128 stands for zero in the data rows.
Here are some numbered points:
[112 126 102 150  99 127  99 115 139 121 130 138 109 109 155  99 133 131
 116 107  93 138 122 153 112  94 113 118 139 127 166 122 131 115 106 100
 124 147  99 128 154 163 101 103 134 130 114 126 105 150 128 113 140 108
 119 137 104 151 145 136 104 105 170 111] 0
[114 146 122 113  98 134 125 131 110 141  93 110 154 138 140 161 116 116
  85 112 113 123 122 135 123  93 117 104 104 129 137 131 121 118 118 125
 161 131 141 136  89 109 125  92 130 101 147  71  99 100 106 133 145 115
 102 106 103 109 119 109  92  97 142  96] 1
[134  81 100 119  97 109  82 105  97 241 103 172  83 153  99 149 115 122
 123 255 113 108 146 107 123 166 255 180  86 196  97 125  90 100 109 255
 101 126 208 109 250 120  89 246 108 122 230 137 224 180 153  92  93 207
 120 119 110 130 132 144 160 201 141 215] 2
[110 137 129 120 167 134 131 124 133 137  78  74 148 160 132 138  89  67
 120 111  73 107 113  89 148 136  72 142 171 131 143  97 164 125 126 129
 130 134 133 124 140  71 128  83 142 120 138  78 121  88  95 174 112 110
 129 109  88 109 137 149 133 103 103 104] 3
[109 142 106 109 119 141 118 105 143 107 100 100 105 141 137 121 124 122
 111 130 102 121 121 105 120 109 120 134 154 131 116 104 147 135 116 127
 135 137 128 121 146 116 111 108 142 133 140 112 128 130 110 150 138 136
 131 112 126 121 134 147 139 115 122 106] 4
[105 150  89 124 113 127 137 119 124 130  94 106 156 169 115 150 130 145
 109  97 142 124 110  92 131 107 100 118 128 148 111 137 146 130 100 145
 174 136 129 134 139 114 109  98 120 141 139 104 123 113 101 158 132 118
 122  94  99 108 140 109 120 116 137 116] 5
[ 95 161 110 144  77 114 120 127 124 160 103 152 149 131 160 155 153 152
  83  98 113 161 120 170  97  92 128 112  48 120 130 125  74 137 119 110
 158 148 159 131 117 172  74  88 128  77 136 135  88 122 116 108 143 142
  97 118 106 128 133 106  90  94 149 119] 6
[120 141 111 142 144 127 129 103 142  86 102  90 123 134 106  77  75  89
 132 109 121 103 147  54 163 147  94 121 160 132 119 103 214 132  97 136
 126 157  92 122 149 110 138 120 121 155 114  61 136 102  92 141 137 115
 133  99 107 130 166 147 133 110 129  91] 7
[107 134 104 131 110 118 122 122 126 127 113 132 128 134 135 139 143 132
 103 115 107 132 126 118 103 104 112 112 107 141 122 135 136 132  94 142
 151 148 128 139 151 128  99  95 143 113 130 125 126 130 102 130 134 142
 142  99 124 124 134 119 110 120 139 105] 8
Which point above is nearest to each new point by angle? Its number follows each.
[102 206  97 106 255 105 106 127 110  93 187 255 123 107 112 105 120 144
 245 158 134 153 169 170 102  77 190  86  82 120 146 125 141 104 255  98
 123 147 175 112  91 149 225 213 117 255 114 125 230 114 101  97 218 114
 108 255  96 130 133 105 216 165 203 255] 2
[124 122 125 123  96 144 106 124 127 125 107 129  90 111 148 120 114 104
 103 124  98 103 122 139 122 102 126 129 132 130 120 117 115 133 123 109
 142 129 134 136 139 111 114 107 135 104 155 112 101 127 136 126 138 137
 123 105 127 133 133 157 114 103 145  78] 4
[226  99 255 108 154 102 241 255 215 102 255 255  79 102 112 124 127 119
 239 121 233 146 115 137 115 104 129 106 255 119 255  94  86 112 130 161
 191 103 123 107 112 119 255 114 193 103 255 142 110 113 255  90  97 253
 255 227 128 123  98 137 138 240  99 103] 2
[147  73 108 165  90 101 121 100 126 167 102 120 109  69 113 113 120 121
 127 121 121 156 149 144 141 150 134 135 141 123  89 126 129 134 117 115
 102 125  93 131 137 127  90 150  96 119 110 158 120 142 138 145  89 123
 126 102 150 138 113 126 107 108 136  88] 0
[133 133 112 173  64 135 120 152 117 154 133 129 147 122 136 112 138 141
 143  89 117 123 130 140 114 117 105 106  79  96 100 145 114 137 118 105
 142 135 123 146  98 145  95 109  91  94 117 131  92 170 119 101 149 118
 110  94 125 138 117 108  91  92 137  88] 6
[130  99 151 144 105 113 134 107 127 128 108 114 136  88 112 106 125 148
 142 132 121 127 145 130 136 159 130 121 139 130 104 103 120 137 118 126
  94 121 125 104 144 117  90 152 115 124  83 146 126 101 143 162  86  82
 121 107 134 124 116 151 129 127 106 106] 7
[130 109 153 114 119 140 164  99 139 123 116  78 126 122 129 135  84  85
 119 139 115 119 111  99 158 178 123 133 157 127 114  91 137 128 115 128
 111  98 104 142  98  81 128 129 135 116 117  85 126  89 133 133 137 105
 131 106 130 112 125 117 116 110  85 111] 3
[ 99 241 113 115 255 113  92 130 107 131 245 228 112  92 104 110 107 107
 165 162 110 117 241 170 116  88 209  87  75 124 166 119 158  97 106  87
 114 156 227 112 172 129 199 132 136 167 120 115 179  95 110  85 155 129
 109 255  91 137 255 126 246  96 120 185] 2
[221  89 170  96 255 112 127 184 118 104  84 206 103 122 200 119  92 255
 209  98 255 255 111  97 135 103  99  99 128 110 106 116 135  89 255 123
 109 107  83 110  99 145 255 209 116 214 124  91 174 111  96 115 131  94
 160 255  90 115  97 114 115 255 181 255] 2
[102 104 119 178  90 158 108 119 136 114 255 124 139 161 121 121 171 145
 107 123 136 121 108 129 134  89 131 210 114 102 222 233  91 107 108  91
 128 132 205 104 101 133  94 240 102 143 136 247 121 131 117 106 135 122
 119 104 101 136  90 144 134 114 163 252] 2
[155 101 127  83 112 154 247 204  89 119 199 139 130 108 104 107  87 105
 196  85 162  89 100 104 113 123 140  91 216  98 112 144 189  87  92 200
 154  95  87 161  76  90 132  99 138 102 190 133 103 100 155  78 125 194
 165 101 123 116  76 114  98 134 123  93] 7
[ 99 162 112 124 124 101 138 107 165 118 143 116 133 108 103 111 136 111
 145 147 100 120 161 115 116 123 108  97 114 116 125 114 176 132 117 104
 117 155 125  98 139 117 119  94 147 142  99 140 143 147 106 135 116 140
 118 133 111 144 166 117 157 104 114 102] 7
[ 90 156 118 130 101 163 108 121 102 116 233 142 180 228 134 115 171 157
  89 134 139 117  93 121 118  70 117 225  97 133 255 255 131 109  77 105
 139 121 255 126 120 124  82 255 109 208 151 255 198 157  95  96  97 137
 117  92 117 183  72 204  75 147 224 255] 2
[125 127 145 131 103 130 154 107 125 121 109 114 128 111 126 137 129 137
  92 105 132 142 124 152 129 136 138 106  94 119 106 114  80 142  97 122
 123 109 114 150  97 128  98 139 139 102 107 136 103 122 134 129 139 120
 117 110 136 112 117  98 118 109 122 108] 6
[122 149 142 138 114 129 113 107 114 107 102 108 134 113 110 135 164 125
 121 109 125 142 126 150 147 134  97 131 127 123 105 123 125 150 135 118
 117 133 131 137 144 139 106 130 144 104 127 109 113 110  99 144 153 106
 131 117 114 118 136 151 134  95 105 102] 4
[ 97 111 205 110 182 149 115 115 129 118 206 149 143 149  83 251 255 178
 198 132 116 137 120 122 105 129 134 127  71 165 102 116  84 131 138 113
 117 131 119 105 129 145  73 164 121 161 106 214 177 106 186  78 105 179
 127 199 112 120 212 100 233 254 141 140] 2
[ 99 135 107 171  61  99 111 172 129 144 120 136 120 104 124 112 138 138
 124 122  99 136 125 166 105 100 128 125  92 125 127 107  98 151 111  86
 133 147 155 131 110 181  95  87 129  75 123 162  75 157 123 112 156 115
 104 132 134 127 138 115 123  86  92 123] 6
